Questions about the table below.
1) Find the second entry from the end, reading row by row.
2) Find the largest entry in the first column.
3) Find the third entry, reading row by row.
4) Find the entry directly above -15.
5) Find the 3rd entry on the diagonal from the top-right corner.
6) Find the fifth entry in reading order.
7) Find the entry in the top-left corner.
8) Find the smallest entry in the last row.
  1   -1  -29  -20   -5  -21   10   -3    1
  5   13   14   -3   -4    4   11   -4  -16
 16   -9   17  -13   -8    2    0   10    9
  0    0    0   -1    0    0    0    0    0
  1    0   -7  -15   -1   -4    0    2    3
1) 2
2) 16
3) -29
4) -1
5) 0
6) -5
7) 1
8) -15

Questions about the row below.
1) Read off the third largest entry.
2) Read off the last entry.
3) Read off the second-last entry.
[-0.16 -0.03  0.08  0.14 -0.12]
1) -0.03
2) -0.12
3) 0.14

a = [[74, 203, 74, 136, 110, 163, 188], [121, 116, 69, 196, 70, 217, 166], [175, 89, 135, 116, 100, 98, 137], [54, 120, 195, 115, 101, 167, 81], [36, 103, 121, 76, 168, 181, 61], [167, 93, 153, 174, 106, 135, 96], [136, 96, 141, 143, 73, 166, 103], [118, 140, 112, 143, 127, 157, 141], [147, 137, 115, 88, 172, 127, 146], [97, 162, 98, 152, 119, 170, 153], [149, 137, 162, 172, 167, 106, 109], [133, 138, 115, 135, 138, 125, 143]]
Read off the minimum.
36
The entry just right of 133 is 138
Read off the largest entry.
217
Read off the first entry in reading order.
74
Read off the entry just right of 147.
137
The entry just right of 88: 172
The entry just left of 195 is 120
The entry just right of the smallest entry -> 103
The entry just left of 61 -> 181
The entry just right of 69: 196
Read off the entry just left of the largest entry.
70
The second entry in reading order is 203

arr =
[[ -2  12  12   0   9   6  -8   7  17  13]
 [  2  -6  10  -9 -20   3 -24   0 -17 -27]
 [ -5  22   6  23  34  20  10 -15  18   9]
 [ -2  15  -4  14  27  27  10 -33  12  -1]
 [  0   4  -9   3  11   6   7 -11   6   6]
 [  4  19   0  20  26  -1  32  -5   6  26]
 [  6  19  -1  16  23  19  10 -20  21  13]]
Indices start at 0.
The minimum -> -33
The entry in row 1 and column 0: 2
The entry in row 1 and column 2: 10
What is the entry just left of the smallest entry?
Answer: 10
What is the entry directly above the largest entry?
Answer: -20
The entry directly above the smallest entry: -15
What is the entry in row 2 and column 0?
Answer: -5
What is the top-left entry?
Answer: -2
What is the entry directly above -6?
Answer: 12
What is the entry just left of the largest entry?
Answer: 23
What is the top entry of the column that holds the largest entry?
Answer: 9
The entry directly below -17: 18
What is the bottom entry of the column that holds the smallest entry?
Answer: -20
What is the entry just left of -11?
Answer: 7
What is the entry in row 1 and column 1?
Answer: -6
The entry at row 0, column 2 -> 12
What is the entry just right of the smallest entry?
Answer: 12
The top-right entry: 13
What is the top entry of the column that holds the smallest entry?
Answer: 7
What is the entry directly above 21?
Answer: 6
The entry just left of -15 is 10
The bottom entry of the column that holds the largest entry: 23
What is the entry in the bottom-left corner?
Answer: 6
The entry in the bottom-right corner: 13
What is the entry at row 2, column 1?
Answer: 22

Read these off the table that follows. Counting starts at 0.
1) Read off the entry at row 1, column 2.
2) Read off the bottom-left entry.
3) Read off the entry in row 0 and column 0.
4) Read off the entry just right of the smallest entry.
5) Read off the bottom entry of the column that holds the largest entry.
6) Read off the entry at row 2, column 0.
7) Read off the entry directly below -11.
8) Read off the entry directly below -3.
[[  2  -4 -21   9   2   3]
 [  3  -4 -12   5   1  -9]
 [-16  -5  -1  -8 -11  -3]
 [-10   1   7  27   2   1]]
1) -12
2) -10
3) 2
4) 9
5) 27
6) -16
7) 2
8) 1

Questions about the table below. Rows and columns are numbered from 0.
1) Which number is the entry just right of 35?
2) Which number is the entry directly below 25?
3) Which number is the entry at row 2, column 0?
4) Which number is the bottom-right entry?
5) Which number is the entry directly below -14?
6) Which number is the entry in row 1 and column 0?
7) Which number is the entry in row 0 and column 0?
8) Which number is the entry just right of -14?
[[-23 -16 -14 -22 -23  35  -3  20 -11  25]
 [-10  -3 -13   9   5  13   8  -6  -7  14]
 [  6  -7   1 -24 -26  -6 -10  27 -25  14]]
1) -3
2) 14
3) 6
4) 14
5) -13
6) -10
7) -23
8) -22
